(in the rows, 128 means zero)
Each path below is one point turned by a fixed rotation once a step. After each direction that follows a path, write how fast that rotation turns it, in degrees each step (0 if it stays still).
Each turn is a multiple of 5 degrees from 10 to 175, or 0.
Each row of a path follows its step; steps can be skipped.
Rotation 1:
step 2: [131 133 125 126 127 128 123 116 127 120 123 134 118 120 131 126 126 129
 114 128 129 122 128 136 134 123 117 124 129 131 125 129 125 121 131 119
 135 126 134 126 126 121 138 127 130 125 121 131 130]
step 3: [129 137 127 126 121 123 122 137 133 135 123 124 131 131 132 131 132 118
 121 130 131 140 122 125 134 130 131 129 129 116 121 128 123 129 129 128
 134 138 126 128 121 119 133 131 133 122 120 123 128]
step 14: [134 129 121 132 119 123 126 123 119 131 126 133 129 127 120 129 131 129
 127 127 128 124 125 128 134 121 129 138 120 124 129 131 125 118 122 127
 128 129 122 123 133 131 134 127 123 117 115 115 129]
step 16: [125 132 131 127 134 122 133 128 139 132 127 131 126 123 136 133 126 128
 120 125 126 138 126 123 124 132 130 124 129 123 127 114 135 123 141 130
 122 124 137 133 117 122 130 125 125 125 129 132 123]
step 20: [128 127 127 131 130 126 125 129 123 133 132 131 133 123 132 132 142 125
 121 125 133 129 119 138 124 128 129 131 132 117 120 117 118 129 130 128
 126 125 127 127 123 134 131 122 130 112 123 125 128]
step 28: [119 133 126 130 132 123 117 123 130 119 124 133 126 133 125 129 130 131
 126 128 122 126 124 131 141 128 131 138 138 118 127 127 135 125 133 131
 138 128 132 133 117 122 129 124 124 134 124 126 126]
step 31: [131 129 127 127 120 125 126 128 130 119 120 138 124 121 137 141 134 133
 132 131 126 121 124 135 128 123 129 128 136 123 134 128 135 115 128 135
 128 125 125 122 128 132 130 124 130 129 117 122 125]
step 32: [129 133 124 131 133 128 118 129 133 127 119 128 127 123 127 136 130 116
 126 124 136 134 132 135 125 136 127 132 128 133 123 131 123 123 125 120
 128 126 135 138 122 121 126 120 118 126 122 120 120]
[128 126 126 128 125 127 128 125 128 127 130 129 126 128 127 127 127 129
 128 128 128 129 127 128 126 129 126 125 125 132 129 129 127 125 129 127
 126 127 126 127 125 127 128 127 127 128 128 126 126] | 145
[130 129 128 127 129 130 129 128 125 132 132 131 129 129 127 129 128 130
 127 130 127 127 127 129 128 127 129 129 127 127 126 129 128 127 129 128
 126 128 126 127 128 129 123 129 128 127 128 127 130] | 110
[129 127 127 128 129 127 126 126 127 130 129 127 128 132 131 130 128 126
 129 126 129 127 127 126 128 126 128 125 130 130 127 129 129 126 131 129
 130 126 126 131 131 131 128 129 128 129 128 129 127] | 60
[127 128 127 127 125 127 126 131 128 127 130 130 131 126 131 129 126 124
 126 128 129 127 128 128 126 127 129 127 129 127 130 128 129 128 126 127
 127 131 128 127 130 129 128 128 128 125 126 128 129] | 65
Rotation 2:
step 1: [133 129 129 126 125 127 128 129 132 123 126 133 136 128 132 127 128 128
 123 129 123 121 129 124 139 120 135 123 133 125 123 132 134 137 124 128
 134 131 132 129 117 127 121 133 118 130 118 120 137]
step 9: [127 134 127 129 127 131 131 124 129 130 135 130 122 132 113 125 139 133
 137 143 119 134 131 129 123 130 125 132 129 127 132 132 123 126 134 131
 126 135 122 127 129 134 125 120 128 131 126 127 131]
step 15: [129 125 127 134 130 127 128 137 128 128 139 129 124 135 129 132 130 137
 131 125 119 132 120 125 128 126 133 124 130 130 137 135 116 134 126 127
 135 136 121 131 119 133 121 124 131 133 131 123 129]
step 22: [130 125 123 123 121 138 122 124 126 126 136 117 127 120 119 132 127 123
 137 136 130 132 122 127 119 136 129 118 127 123 129 130 128 124 135 126
 121 128 131 120 130 129 128 127 127 127 123 130 123]
step 26: [122 134 125 126 115 121 118 132 128 129 123 132 126 124 129 128 135 130
 126 122 127 127 135 129 131 122 131 124 127 125 130 128 133 127 121 125
 130 127 120 130 124 138 122 123 119 122 118 118 123]
step 28: [127 125 125 138 117 127 125 133 120 128 133 127 130 124 133 133 130 130
 122 130 123 134 121 128 124 133 135 123 134 129 130 129 125 136 138 134
 123 127 123 119 129 126 122 130 130 135 114 126 124]
step 29: [128 131 123 119 124 123 124 135 138 127 131 128 124 134 129 128 133 136
 131 120 130 122 130 130 133 127 126 127 128 120 129 131 133 120 124 120
 126 125 116 135 123 129 126 134 120 131 118 120 132]
step 32: [140 139 125 123 121 124 129 125 130 116 132 128 121 128 128 119 131 129
 127 126 137 122 125 130 131 126 124 127 132 121 119 128 126 125 126 124
 133 131 125 135 129 134 122 130 119 132 119 125 133]
[129 128 130 129 128 129 128 125 129 130 128 128 126 128 125 128 129 128
 128 127 131 127 128 126 128 126 128 129 126 128 128 127 126 129 131 127
 126 129 131 126 127 128 130 124 126 125 127 131 128] | 25
[126 126 128 129 125 128 128 127 130 130 129 129 126 126 128 127 128 128
 128 130 126 127 130 126 126 127 127 127 128 130 127 129 125 127 126 132
 128 127 128 125 129 125 127 130 128 127 127 129 129] | 130
[126 127 127 128 129 126 128 125 126 127 127 125 129 131 129 127 126 128
 128 127 126 127 129 126 129 128 131 128 128 133 126 128 131 131 129 130
 129 127 129 127 126 126 129 128 126 127 129 128 129] | 110
[126 127 129 125 129 127 125 127 129 128 127 128 128 127 130 128 130 129
 129 128 129 132 133 129 129 128 129 128 128 127 127 128 127 130 128 127
 130 130 128 129 130 129 129 131 128 125 127 131 130] | 110
